217  216  212
49  54  59
211  203  202
43  48  47
94  94  96
217  211  210
37  41  43
->
217  216  212
217  211  210
211  203  202
94  94  96
49  54  59
43  48  47
37  41  43

195  185  65  74  73  69  60  186  47  46
149  144  70  74  74  69  63  144  186  186
31  66  64  63  64  58  57  64  191  191
58  87  41  44  45  38  33  85  193  193
218  195  115  123  120  119  116  198  78  77
224  201  81  93  92  88  80  203  171  171
234  205  68  83  82  78  67  207  213  214
201  191  71  79  81  77  64  190  49  49
51  63  199  188  189  194  206  62  182  183
->
51  63  199  188  189  194  206  62  182  183
218  195  115  123  120  119  116  198  78  77
224  201  81  93  92  88  80  203  171  171
201  191  71  79  81  77  64  190  49  49
149  144  70  74  74  69  63  144  186  186
234  205  68  83  82  78  67  207  213  214
195  185  65  74  73  69  60  186  47  46
31  66  64  63  64  58  57  64  191  191
58  87  41  44  45  38  33  85  193  193

104  130  59
111  99  149
75  86  71
176  196  167
50  32  68
94  88  119
175  160  187
->
175  160  187
176  196  167
111  99  149
94  88  119
75  86  71
50  32  68
104  130  59

206  158  95  120  128  66  24  165  138
91  155  113  177  157  143  141  105  159
103  154  120  184  127  158  164  105  154
->
103  154  120  184  127  158  164  105  154
91  155  113  177  157  143  141  105  159
206  158  95  120  128  66  24  165  138

184  159  113  147  164  111
183  173  103  144  130  48
117  178  161  159  136  79
178  118  97  87  104  114
87  147  135  92  120  149
74  172  159  156  87  81
127  161  119  119  115  48
->
117  178  161  159  136  79
74  172  159  156  87  81
87  147  135  92  120  149
127  161  119  119  115  48
184  159  113  147  164  111
183  173  103  144  130  48
178  118  97  87  104  114

72  166  124  126  147  148  150
98  165  84  101  132  136  166
128  196  61  237  75  57  124
93  115  167  75  168  177  141
48  201  129  150  94  143  153
177  72  170  99  108  145  92
185  65  160  122  146  119  100
->
177  72  170  99  108  145  92
93  115  167  75  168  177  141
185  65  160  122  146  119  100
48  201  129  150  94  143  153
72  166  124  126  147  148  150
98  165  84  101  132  136  166
128  196  61  237  75  57  124

120  116  184  60  185  114  186  109  164  160
104  86  175  43  160  107  184  90  161  166
180  153  95  137  79  183  105  181  63  51
84  123  178  82  184  98  173  82  181  171
68  55  126  140  122  72  130  76  196  204
93  83  68  212  69  86  74  93  140  164
164  178  77  198  80  170  88  161  69  86
169  198  159  85  175  166  164  183  73  64
76  66  90  187  80  82  82  62  184  198
->
120  116  184  60  185  114  186  109  164  160
84  123  178  82  184  98  173  82  181  171
104  86  175  43  160  107  184  90  161  166
169  198  159  85  175  166  164  183  73  64
68  55  126  140  122  72  130  76  196  204
180  153  95  137  79  183  105  181  63  51
76  66  90  187  80  82  82  62  184  198
164  178  77  198  80  170  88  161  69  86
93  83  68  212  69  86  74  93  140  164

126  127  162  84  123  175
126  129  129  115  147  116
126  130  150  134  63  168
126  162  179  120  135  229
126  130  126  120  141  120
126  125  139  136  170  184
126  162  123  91  136  71
126  130  122  129  132  126
126  159  188  137  112  190
->
126  159  188  137  112  190
126  162  179  120  135  229
126  127  162  84  123  175
126  130  150  134  63  168
126  125  139  136  170  184
126  129  129  115  147  116
126  130  126  120  141  120
126  162  123  91  136  71
126  130  122  129  132  126
---
101  158  165  161  162  128
110  107  136  133  181  74
101  98  149  130  128  113
115  46  141  142  192  198
110  65  144  137  164  165
118  62  139  145  210  174
102  157  166  163  163  130
100  92  144  124  125  98
112  75  149  150  183  187
107  131  161  162  179  158
105  108  145  135  153  99
119  112  137  151  232  111
->
111  232  151  137  112  119
99  153  135  145  108  105
158  179  162  161  131  107
187  183  150  149  75  112
98  125  124  144  92  100
130  163  163  166  157  102
174  210  145  139  62  118
165  164  137  144  65  110
198  192  142  141  46  115
113  128  130  149  98  101
74  181  133  136  107  110
128  162  161  165  158  101

126  118  58
167  118  142
111  127  58
153  118  58
126  122  58
126  118  192
126  118  211
98  131  58
126  118  54
183  118  134
127  118  163
->
163  118  127
134  118  183
54  118  126
58  131  98
211  118  126
192  118  126
58  122  126
58  118  153
58  127  111
142  118  167
58  118  126

92  105  212  86  81  145  119  21  102  133
70  74  167  86  95  154  182  75  86  124
->
124  86  75  182  154  95  86  167  74  70
133  102  21  119  145  81  86  212  105  92

91  181  181
161  100  36
132  114  225
122  98  72
->
72  98  122
225  114  132
36  100  161
181  181  91

110  163  71  231  124
162  117  65  115  68
149  177  149  85  127
->
127  85  149  177  149
68  115  65  117  162
124  231  71  163  110

119  216  137  156  162  89  121  60
93  143  142  165  134  97  138  125
91  159  147  185  152  107  122  111
87  224  130  153  143  85  128  60
100  150  157  178  143  96  128  112
->
112  128  96  143  178  157  150  100
60  128  85  143  153  130  224  87
111  122  107  152  185  147  159  91
125  138  97  134  165  142  143  93
60  121  89  162  156  137  216  119
---
223  201  95  102  150  95
219  209  155  162  149  184
121  79  90  96  126  82
->
121  79  90  96  126  82
219  209  155  162  149  184
223  201  95  102  150  95

72  162  77  79  70  107  101
76  111  63  54  21  91  71
158  174  163  175  197  170  177
113  191  121  124  104  136  122
96  135  98  109  108  105  114
179  75  185  163  187  143  148
137  195  131  137  127  149  132
193  113  190  197  213  176  179
85  192  84  94  77  120  101
->
85  192  84  94  77  120  101
193  113  190  197  213  176  179
137  195  131  137  127  149  132
179  75  185  163  187  143  148
96  135  98  109  108  105  114
113  191  121  124  104  136  122
158  174  163  175  197  170  177
76  111  63  54  21  91  71
72  162  77  79  70  107  101

216  178
138  140
->
138  140
216  178

123  93  134  148  82  124
185  44  61  218  178  38
200  51  57  207  172  44
->
200  51  57  207  172  44
185  44  61  218  178  38
123  93  134  148  82  124

112  144  86  79  139  138
191  61  131  131  35  70
152  80  178  200  129  168
137  112  140  160  131  138
85  157  120  101  159  121
157  71  170  158  105  114
168  57  151  151  74  96
130  126  145  141  118  100
208  63  167  197  57  94
117  144  139  132  148  100
83  215  152  179  201  202
->
83  215  152  179  201  202
117  144  139  132  148  100
208  63  167  197  57  94
130  126  145  141  118  100
168  57  151  151  74  96
157  71  170  158  105  114
85  157  120  101  159  121
137  112  140  160  131  138
152  80  178  200  129  168
191  61  131  131  35  70
112  144  86  79  139  138

186  117
146  62
43  40
105  206
96  61
68  198
204  117
103  146
157  127
->
157  127
103  146
204  117
68  198
96  61
105  206
43  40
146  62
186  117

104  148  157  103  124  152  159
79  56  146  153  164  90  123
97  112  161  113  137  138  153
102  85  153  140  153  109  133
129  138  134  115  118  141  135
88  46  150  164  166  89  118
116  49  131  153  156  106  113
131  146  153  149  125  134  126
->
131  146  153  149  125  134  126
116  49  131  153  156  106  113
88  46  150  164  166  89  118
129  138  134  115  118  141  135
102  85  153  140  153  109  133
97  112  161  113  137  138  153
79  56  146  153  164  90  123
104  148  157  103  124  152  159
